A hidden rule labels the rows of this table. It goes by one to three of the table's principal directions, not those with the most spread.
ndarray[  15   13 -127   39  -42  -42  -52   27   36   50   22    3   26
          14  -27   44  -16  -30   51    1   -8  -75   61    9  -99    5
          34   -6  -28    3    2  -51  -33  -77    3   -5   40   62   -8
          25  -69] e
ndarray[-30  12  17 -13  57 -20   8 -49  -5 -45  81  37  28  32 -11 -35
        -63   2  15  21  15 -26 -16  43 -40 -57 -11 -30  15  -3 -22  16
         59 -60   0 -35  41  59  40  22   7] e
ndarray[ 27   2  -8  -8  20  -4  15  46 -27  44 -22   8  60 -29  -7 -65
        -55 113 -49   4 -32  84 111  61 -22   4  29 -47  42  17 -20   2
         11 -30 -65  13  30 -46  14  14  50] f
ndarray[ 19  11  -1 -11  10   6  24   6   8 -19  17  16  51 -27 -35 -36
          9  21 -32 -29  -9   7 -25 -10 -24  -3   0 -11   7 -15  29  41
        -11 -11 -14  -2 -31 -21  28 -25  12] f
ndarray[ 34  32  42 -63  26 -27 -17 -14 -35 -24 -15  30   8 -68  38 -44
         45  -5 -40 -15  38 -18 -43 -16  18 -16  -7 -64 -29  13  19 -36
         59  15  42  27  21   2 -30  25  49] f
ndarray[-22  -7  95 -27 -11  31   8 -21   2 -43  11 -17 -61   7  17  -1
         18 -27 -27  28  20  -3 -70 -11  50   0  -2  27  17  10  -5   3
         67  53  57   2 -13 -23   5  33  23] e
ndarray[ 40  21 -85   3  69 -46  22  39 -23  20  21  19  79 -50 -35 -25
        -27  31  -6 -55 -46 -19  23  19 -75  -4 -19 -39 -38 -16  47 -20
         -8 -61 -29  23  13 -27 -40  -5   2] e
ndarray[ -9 -28 102  11  -5  58   3 -66  43 -25   4 -19 -61  47  18  41
         -4  15  21  30  38  40 -42  11  84   2  -9  49  21 -11 -32  49
         -7  81 -10 -18 -62  11  38 -29  -4] e
ndarray[  61   57   11  -27   57  -14  -16   78    5   61  -70   41   44
        -127  -35  -56   64   42  -32  -61  -36   84   22  -14  -62   75
           8  -78   10  -33   85  -12  -11  -18  -41   11  -14  -66   28
         -36   42] f
ndarray[-21  13 -77  -9   7 -37 -20  -6 -12 -13  25  50  50  -1  -4 -17
        -22 -44  29 -21   1 -43  15  14 -72 -44   5 -38 -16  -9  -1   6
        -23 -86 -28 -32  31  71  29 -21 -11] e
ndarray[ 29 -43  36  33 -25   7  33   0 -32   2 -49   4 -40  13  28  39
         38   0  -7  -6  10   1 -37 -31  44  30   1   7 -45 -20 -17 -35
        -12  51  22  26 -47 -36 -21   3   1] e
ndarray[-21 -27  -1   3   1   9  53  24 -56   2  -3  31  16  20 -19 -28
        -25  17 -23 -26 -35  37   3  -2  -4  -5   0 -12  17  -6  -9  22
        -25 -28 -38  -8  -7 -30  35 -16  35] e
ndarray[ 20  66  36 -59 -18   7 -69  -5  33  18   8 -23  -2 -63   8 -39
         16  12 -27  36  26   4  28   4 -37 -11  32 -28  40   8  19 -11
         57  -8  30 -15  58  30  -8  34  12] e
ndarray[ 54  25 -10 -11   9 -11   0   9 -12  22  -5  31  30 -19 -19 -31
          6  27 -23 -26 -14  10   0 -22 -27   8  24 -53  -6 -20  13  -5
        -18 -25  -6  18 -14  -8  21  -9   7] e
ndarray[  15  -13   43  -20   17  -14   54  -33  -56  -38  -15   49  -21
         -12   17   -4   60  -33  -17  -56   18  -10 -107  -44   57    3
         -43  -28  -51  -20   18    1  -14   40    9   23  -56  -11    2
         -44   18] e
ndarray[ 52  46  38 -10 118  23 -65 -15  97 -18  24  13  71 -73 -37 -15
         26  16  10  -5  20 -18 -66 -14 -46  18  10 -38 -21 -33  78  24
         30  28  21   7 -63 -38  29  -4  15] e
ndarray[  4  22  45 -42  38 -14   8   0 -16   7 -13  24  22 -55  -3 -59
         26  17 -30 -22 -11  41 -10   9  -7   7  -7 -39  14 -26  24  -5
         12  13 -30   1  -4 -21   7 -29  38] e
ndarray[-22 -37 -19  27 -37   3   4 -19  18 -24  65 -23  19  47  -5  33
        -54  16   7  45  23 -60  10  29 -12 -46   8  48   2  23 -31  -6
         41 -14  40 -16  34  41 -24  66  -3] f
ndarray[ 20  -8 -33  -1  -9 -24  21  16 -57  -7   9  42  50 -16  -6 -29
         -1   3 -31 -20  -9 -21  -1 -14 -47 -23  13 -46 -24 -11   6 -17
         17 -41   9  -1  15  -6   8  22  17] f
ndarray[ 28  14  -1  -5 -14  19 -18   7  -7  29 -57 -24 -41  -3  28  17
         39 -21  -4  -5 -11   4 -12 -48  35  29  18  -7 -24  -9   5 -12
        -49  39   4  37 -37 -35 -32 -30 -17] d
ndarray[  9  19 -13  22  27  31 -16  19  -4   9 -31   0  -1 -14  21   7
         -8  -2   4  26 -10  17  17  -2 -44  11  31 -38 -10 -15   8  30
         -3 -30 -19 -10 -17 -31  30 -16 -21] e
ndarray[-32 -43 -50  61 -22 -16  10  28  25   8 -14  -5  -8  15  -4  69
         20 -34  45  -2  -7 -40  -6  -9   6  30 -32  53 -41  11  10 -24
        -20  15  15  -3 -12   2 -33   6 -31] f
ndarray[ 40 -33  50  12  19   8  35  15 -21  -6  -7  17 -43   5   3  28
        -11  24 -17 -18 -10  29 -39  15  45  30   5  -2 -14   3  -4 -19
         41  31  27  36 -42 -52  19  35  28] f
ndarray[ -3  34  43 -45 -17 -23 -28  -1  -1  28 -18  14  33 -59  16 -67
         37  36 -39  32  21  25  36   8 -14  -4  23 -51  38  -4   3 -25
         33   7  -3  -9  49  25  -4  10  42] d
ndarray[  4   5 -71  19  13 -15 -21  32  -7  -5   7  31  37 -27  -8  11
         17 -56   6 -12 -22 -63 -26 -28 -74   2  10 -33 -57 -11  42 -17
         18 -33  25  -2 -12 -23   5  15 -29] e
ndarray[ 15  45  70 -23 127  26  16 -21  21 -35  14  44  53 -58 -27 -67
         18  28 -24 -21  -9  48 -76  -2 -18  16 -23 -69   1 -38  63  76
         23  16 -41  -5 -74 -67  72 -65  22] d
ndarray[-97 -17  -3 -14 -43   4 -14 -42  20 -56  65 -17  31  32  33 -12
        -47 -27   3  80  29 -58  13  45  -8 -87  -3  42  28  29 -36  40
         55 -17  13 -56  56  78 -14  26   3] e
ndarray[ 17  28  66 -63  17   7  14  14 -29  -7 -33  32  22 -88   1 -78
         47  11 -63 -36 -15  57 -31 -10 -11   7   5 -48  15 -35  40  19
         14  16 -28  -3 -25 -45  23 -41  56] e
ndarray[ -5 -17  27   3 -32  13   8  -4  -5 -20 -17 -10 -52  27  18  22
         15 -22  -5   7  16  -5 -26 -16  51  12  -4  23  -6  24 -22  -5
         13  31  34  13 -13 -10   0  17  -4] f
ndarray[-54   7 -23 -11  -7 -21  18 -23 -20 -45  46  10   8  -3  13  -2
         -4 -56  10  10   1 -43 -30   8 -21 -47 -33  11  -3  -3  13  30
         29 -33   9 -37  30  51  -6 -12 -21] e
ndarray[-55 -59 -53  57 -43  29  46 -31 -50 -67  -7  18 -76 112  71  77
        -53 -98  41  22 -11 -49 -38  11  29 -38  -6  25 -70   8 -70  56
        -28 -25 -21 -17 -64  16  35 -44 -84] e
ndarray[ 11  44  14 -72  13   0   6 -22 -38 -17  -2  23  18 -25   3 -70
          3   4 -32 -40  11  18 -14 -15   2 -37  -4 -47  17   0   3  34
        -32 -36 -33  -1  15  28  10 -47  38] f
ndarray[ 14   9 -64  19  29 -36  10  -5 -22  21  69  26  57  21 -46  -4
        -36  22  16 -11  -3 -67   1 -13 -76 -28  -4 -34 -21  -5  12 -37
          2 -75  19  -5  55  42 -19  42  -4] d
ndarray[-27 -38 -89  35 -44 -44  68  31 -78  -7  13  26  18  50   7  -3
        -63  -7  -4  -7 -40 -23  54  34 -44 -34   2  -3 -15   7 -48 -13
         -8 -93 -24  -9  44  26  -6  13 -18] f
ndarray[ 23  21  26 -12  68  22  20 -30 -26 -20   4  45  18  11 -10 -37
         -6  17  -8 -29   4  17 -47 -29   0  -7 -14 -62 -20 -14   6  42
        -24 -15 -31   1 -41 -19  48 -45   9] e
ndarray[-15  -5  59 -30 -35  15  27  -3  -7 -23   2 -29 -58  18   4 -12
          3 -17 -30   1 -13  12 -33 -10  54   2  -7  45  26   9 -14   2
         23  36  31  13  -6 -19 -18   9  12] e
ndarray[ 41  20   4  -5  27  -6 -24   0  -1  25 -13  12  -3 -24  -5  -3
         25   2   1 -15  -1   3  -7 -16 -17  24   9 -37 -22 -17  20 -33
          4  15   3  16 -13 -23   2   1 -11] e
ndarray[-47 -55 -57  71   4   6   9 -17  29 -29  46  -9   6  88  -4  78
        -38 -34  58  30  11 -90 -36  -9  16 -20 -22  56 -46  27 -21   4
        -12   0  37  -2 -17  23 -22  30 -35] e
ndarray[ 25 -32 -20  42  13  -5   4  33  17  23 -10 -12   6   9 -15  33
        -10  28   7  -5 -21   3  19  12   8  37   4  20 -20   6   1 -37
          7  28  11  31 -23 -53 -17  34  -4] e
ndarray[ 22  48  47 -37  17  26 -43 -11  31  -8  -2 -16  17 -42 -12 -48
         21  13 -25  14  17  37   9 -10 -23   1  24 -22  44 -14  21  29
         22   9   2 -16   4 -14  37  -5   8] f
ndarray[ 18   7  39 -18 -41  16 -39   0  29  27 -24 -26   1 -27   4  -4
         46  18 -21  21  29  -4   1 -34  18  12  26  10  13   0   7 -28
         -3  50  33   9   6  -1 -31  23  26] e
ndarray[-22 -27  29   2 -11  38  27 -15   1 -42  -6 -25 -39  49  13  15
        -18 -15  -3  -4  -3   4 -31 -13  69  -8 -25  53  -6  22 -26  38
        -14  40   4   6 -39 -26 -11 -15  -2] e
ndarray[ 18   8   2 -29 -19 -38   9  37 -33  55  -3   4  26 -28 -18 -54
        -25  76 -38  -7 -24  53  89  37 -16   3  17 -24  52  12 -15 -51
         23 -28 -18   9  76   4 -19  42  52] e
ndarray[ -14   -6 -113   24  -13  -45   15   72  -36   20  -25    6   14
         -25   -1   16   -8  -29   13  -33  -37  -16   56   22  -52   15
         -13   -2  -27   24   14  -31  -12  -67  -18    7   40  -10  -28
           8  -22] f
ndarray[-37 -33 -53  52  -9  23  12 -25   7 -32  23 -10 -32  91  10  65
        -48 -47  56  10  -4 -39 -10  -3  16 -21 -22  45 -31  16 -35  40
        -37 -16  -8 -19 -25  23  12 -19 -64] f
ndarray[-35  17 -25 -23 -22  -8 -35  -4  41 -17  30 -20  59 -22 -27 -32
          8  -7   2   7  21 -15  33   4 -31 -32  -8  30  42  13  14  23
         -2 -15  -1 -37  48  43  -2   2   8] f
ndarray[  3  25  -3 -20 -12  -8 -40  -4   1   2  10  30  17 -28  20 -22
         -9 -13  -8  32  12 -28  14  13 -66 -26  37 -50  -7 -10  -3 -15
         45 -45  12 -26  33  41  18  25   0] e
ndarray[-31 -13  -7  -6   7   1  29 -20 -44 -48  18  28 -11  30  24  -8
        -36 -36   1  -3  -8   5 -14  26   4 -38 -10 -12  -4   1 -25  42
         13 -30 -25 -21  -9  12  43 -24 -11] e
ndarray[  1   5 127 -59  11  45   1 -42  16 -36  -3   1   4 -30 -11 -53
         36  37 -42 -13  38  76 -43 -14  72  -7 -17  11  58  -5  10  55
         11  77 -10 -18 -31 -18  44 -28  68] e
ndarray[ 16  -4  22 -10  24  16   4 -25  34  -9  35 -16  23  22 -33  -5
        -29  45   2 -15  16  -2 -14   4  26 -16  -9  28  18   9  -4  18
        -21  11   0  10  -9  12 -11   4  30] e
ndarray[-54   1  36 -22  30  34  23 -46  10 -51  63  -9  44  31 -15 -51
        -52  28 -16  25   6   6 -11  19   7 -60 -26  20  39   9 -13  79
         15  -3 -28 -40   8  12  19 -19  20] d
ndarray[ -1  -5 -27  12  25 -11  27  30 -35   7 -44   5 -33  -2  11  17
         13 -26  14 -39 -30  25  -3  -8  27  33 -27  -3 -24   5  10  -3
        -31   1 -23  23 -21 -40  -9 -33 -13] e
ndarray[ -8  -7  21  -9   8  -8  17  25 -30  23 -26  11 -16 -16  13 -18
        -14  25 -14  -1 -25  64  40  39  13  15   5 -17  28   1 -10  -6
         14  -1 -36   2  11 -23  18  -5  26] e
ndarray[  56    5   36  -13  -39   14  -27   77  -10   70 -100  -19  -35
         -78   36   -3   43   44  -54   14  -19   62   52    1    8   66
          61  -29    4    3   10  -59   22   41   11   46   -8  -80  -28
          34   40] e
ndarray[ -2 -47  50  22 -82  -5   1  -7  -6  17  -5 -20 -80  38  38  62
         10  -1  -2  57  32 -20  -8  12  56  15  33  34   6  18 -47 -67
         54  46  73  20  20  25 -22  80   8] e
ndarray[-23 -12 -15   1 -12  -5  26 -36 -23 -32  29  30 -19  56   7  15
        -19 -38  21 -10  13 -35 -45 -10  20 -32 -12  -2 -13   6 -26  27
        -27 -32   0  -8 -10  55  27 -23 -13] f
ndarray[ -30  -17   49  -15   53   -5   90  -17  -26  -67   -3   11    2
         -14  -14  -31   51  -21  -26  -64  -17   27 -101  -24   86   16
         -93   30  -18   -8   39   52  -12   74  -22   18  -76  -69   -7
         -76   12] e
ndarray[ -9  11   9 -31 -20 -23 -30 -10  -7  12  26 -11   0  12   4 -21
        -24  17  -4  26  21   0  48  19   8 -29  15  -3  45  30 -29 -35
         37 -18  27  -4  81  50 -13  57  29] e
ndarray[-44  23  52 -61   0   9 -14  -7  17 -21  14 -22  45 -54   4 -70
         17  14 -47  25   2  11   0   0  13 -34 -17  15  42   9  25  26
         42  38   5 -21  31  -7 -37   0  51] e
ndarray[-18  20 -55 -25 -10 -17 -12 -18   6 -19  46 -16  27  14 -15 -17
        -24 -20   7 -11   6 -39  15  10 -21 -44 -11  15  11  19  -2  16
        -13 -37  -4 -10  38  45 -16  -4 -17] e
ndarray[ 11  31 -90 -14  -7  -4 -32  22 -30  11  14   7  22   5 -13 -21
        -37 -35   3 -20 -30 -20  50  -5 -85 -29  30 -35  -5   0   1   2
        -17 -83 -20 -15  36   8  19   1 -34] e
ndarray[ 62  39 -24  -1  27 -12 -49  42  37  81 -37  21  71 -82 -32 -33
         19  79  -9 -13  -8  60  81  20 -71  43  44 -66  24 -26  38 -14
        -30 -23 -56   3   4 -13  32 -16  20] f
ndarray[ 16  48   9 -42  44   0 -31   3  25  -3   7  12  51 -54 -25 -58
         17  16 -21 -18  -1  30   4  -7 -19  -1   1 -37  31   0  41  32
          6  -5 -15  -4   2 -12  31 -21  22] f
ndarray[  3 -12 -57  35 -16   4  -1  29 -48   9 -33  21 -11  11  36  23
        -12 -43   5  13 -33 -20  18 -10 -52   0  31 -36 -52 -18 -11 -12
         -1 -38  -7  -4 -14 -27   9  -1 -42] e
Here are more rows. What is the label of each one?
ndarray[ 46  36  14 -33   3 -25   0  26 -14  52 -23 -17   9 -50 -26 -40
         48  37 -35 -31 -12  15   9 -38  -2  34   2 -22  11 -11  33 -57
        -12  17  16  39  27 -30 -54  11  28] d
ndarray[-13 -10 -35  24 -19  -1   8  26  15  15 -19 -30 -25   3   3  39
          4  -4  16   1  -7  11  23  21  20  27  -6  34   8  20   2   8
        -25   6 -14  14  -7 -10 -10 -12 -22] f
ndarray[  8 -56   1  48 -11  14  80   3 -52 -14  -1   6 -60  68   4  54
        -35 -14   7 -24 -35 -16 -50  -9  23   9 -13  32 -49 -20 -29  -9
        -22  -3   5  20 -52 -33 -13  -3 -21] d
ndarray[ -4  10  45 -25 -22  34  -1  14   2  10 -65 -21  -9 -49  14 -25
         59  10 -33  -8   3  69   5 -20  37  28   1   7  28 -11  20  38
        -38  56 -37  -1 -35 -46   8 -57  20] f
ndarray[ 41   0  93  15  21   8  -1  35  11  56 -75  -8 -70 -60  18  31
         62  27  -6   7 -16  78 -12  -6  45  92   7  -8   4 -31  31 -48
         28  79  16  30 -38 -70  -7   6  19] d
ndarray[-33  14  48 -44  39  15 -31 -15  43  -1  21 -17  41 -32 -27 -51
          4  35 -11   2  11  34  14  16  17 -10 -26  19  47  14  21  16
         18  46 -23 -20  19 -12  -5  -3  47] e
ndarray[  8  38  28  -7  -2   8 -45  -4  62  38   4 -44  -3 -30 -19  -5
         25  15   7  30  -4  12  24  -8 -20  24   9  21  33 -24  27 -13
          7  33   9 -11  14   3 -24   1 -21] d
ndarray[-34 -31  14  15 -12  25   2 -22  24 -44   8 -34 -39  45   3  41
         15 -66  22  -1   1 -42 -61 -32  45  -1 -27  73 -27   0  -3   7
         -8  59  34   1 -44 -22 -26  -6 -29] e
ndarray[109  36  56 -12  37  -3 -26  37  14  77 -61  36  -1 -92 -25 -11
         61  71 -23 -41   1  90   6 -12 -10  84  42 -78  15 -38  50 -36
        -10  23 -12  37 -38 -46  50  -6  42] f
ndarray[-31  13  19  -8  27  -1  23 -33   9 -31   2  -5 -19   8  13  -4
         14 -22  16  -6   7   1 -37  -3  41  -4 -49  15  -5   1   4  39
        -17  19 -19  -6 -19  15  -9 -54 -19] e
ndarray[-48   5 -56   0  10 -76  -6 -22   5 -16  86  10  38  20  -7   0
        -33 -16  31  30  24 -88  11  40 -30 -49 -27   1   3  36  -9 -46
         62 -57  45 -11  99  95 -40  66  -4] f
ndarray[-46 -68 -43  28 -65  -8  28  17 -41 -42  17   8  15  36   6  26
         -6 -55  -6   0  -1 -74 -21 -19 -15 -36  -7  46 -42  14 -20 -29
         21  -8  45 -17  14   0 -31  50   4] e
ndarray[ 10  20 -23  -1  21   2 -38 -10  25 -12   3   7  30 -29   3   7
         29 -33  14  -3   7 -22 -22 -22 -19  -5   0 -15 -22 -15  35  19
         -4  11   7  -7 -25   0  11 -21 -23] e
ndarray[-32 -18 -25   4 -22  -4  -3 -29  -5 -40  20   3   8  39   9   9
         -7 -39  19   1  22 -40 -10 -11  12 -38 -20  23 -15  16 -23  12
         -7  -5  11 -20  11  38  -2   0 -16] e
ndarray[-34  36  21 -44  15   9 -42 -62  54 -42  66  17  33   3 -20 -30
        -20 -12  22  13  51 -12 -18  22 -17 -56  -4  -4  52   8   1  68
          4 -35 -13 -53  26  98  63 -23  11] f
ndarray[ 34   9   6 -27   6 -17  22  10 -23   7 -11  14  33 -41  -5 -38
         18  38 -42 -30  -5  22  -1   4   9   4   2 -30   1  -5  16  -2
         -5   8 -16  27 -12 -24  -7 -13  31] f
ndarray[  0  10  20 -30 -41   3 -26  -2  13  13  -2 -23  -7 -22   7 -16
          7  10 -19  14   3  16  32  11   7  -8  10  17  26   4  -3 -11
         20  26   2  -9  23  10 -18  12   7] e
ndarray[-28   0  37  -2  13  18  16 -36  34 -25  45 -33   1  32 -14  -3
        -31  38   4  28  25   0  -7  20  35 -21 -27  41  37  24 -15  38
         13  13   4 -12  17  26 -10   7   8] e
ndarray[-12 -43 -44  39   3 -28  47   8 -44 -11  30  31  17  44 -13  20
        -44  14  13 -11   0  -8  15  34 -13 -15  -7  -5  -4  14 -28  -7
          6 -51  -8  -4  21  17  29  28   4] f
ndarray[ -23   -6   52   -8  -11   27   -8  -60   50  -65   28  -28  -45
          25   13   39   39  -61   17   14   40  -46 -100  -33   76  -10
         -36   61  -16    9   10   38   15   80   54   -1  -52   15   -8
         -15  -30] f
ndarray[-22 -45 -16  30 -13  16  30   0 -10   1   2 -24 -39  65  -7  53
        -35   9  33 -16   2   3   9   1  59   1 -34  61  -2  36 -31   1
        -40  10  -5   6   4   5 -26   8   2] f
ndarray[   1   -9 -103   63  -26    7  -46   60   23   44  -26  -34  -11
          29    5   59  -48  -18   43   33  -36  -13   98   20  -63   22
          43   19  -11   16  -19  -23  -13  -52   -4   -4   23  -15   -4
          36  -61] e
ndarray[-22  16  -5  -7   7   5  25   5   8 -10  -3 -28 -21  -1   0  -5
         -6  -6   0  -6 -20  20   1  16  16   7 -25  28  17   5   7  38
        -18  -2 -28   2  -9 -10 -11 -41 -21] e
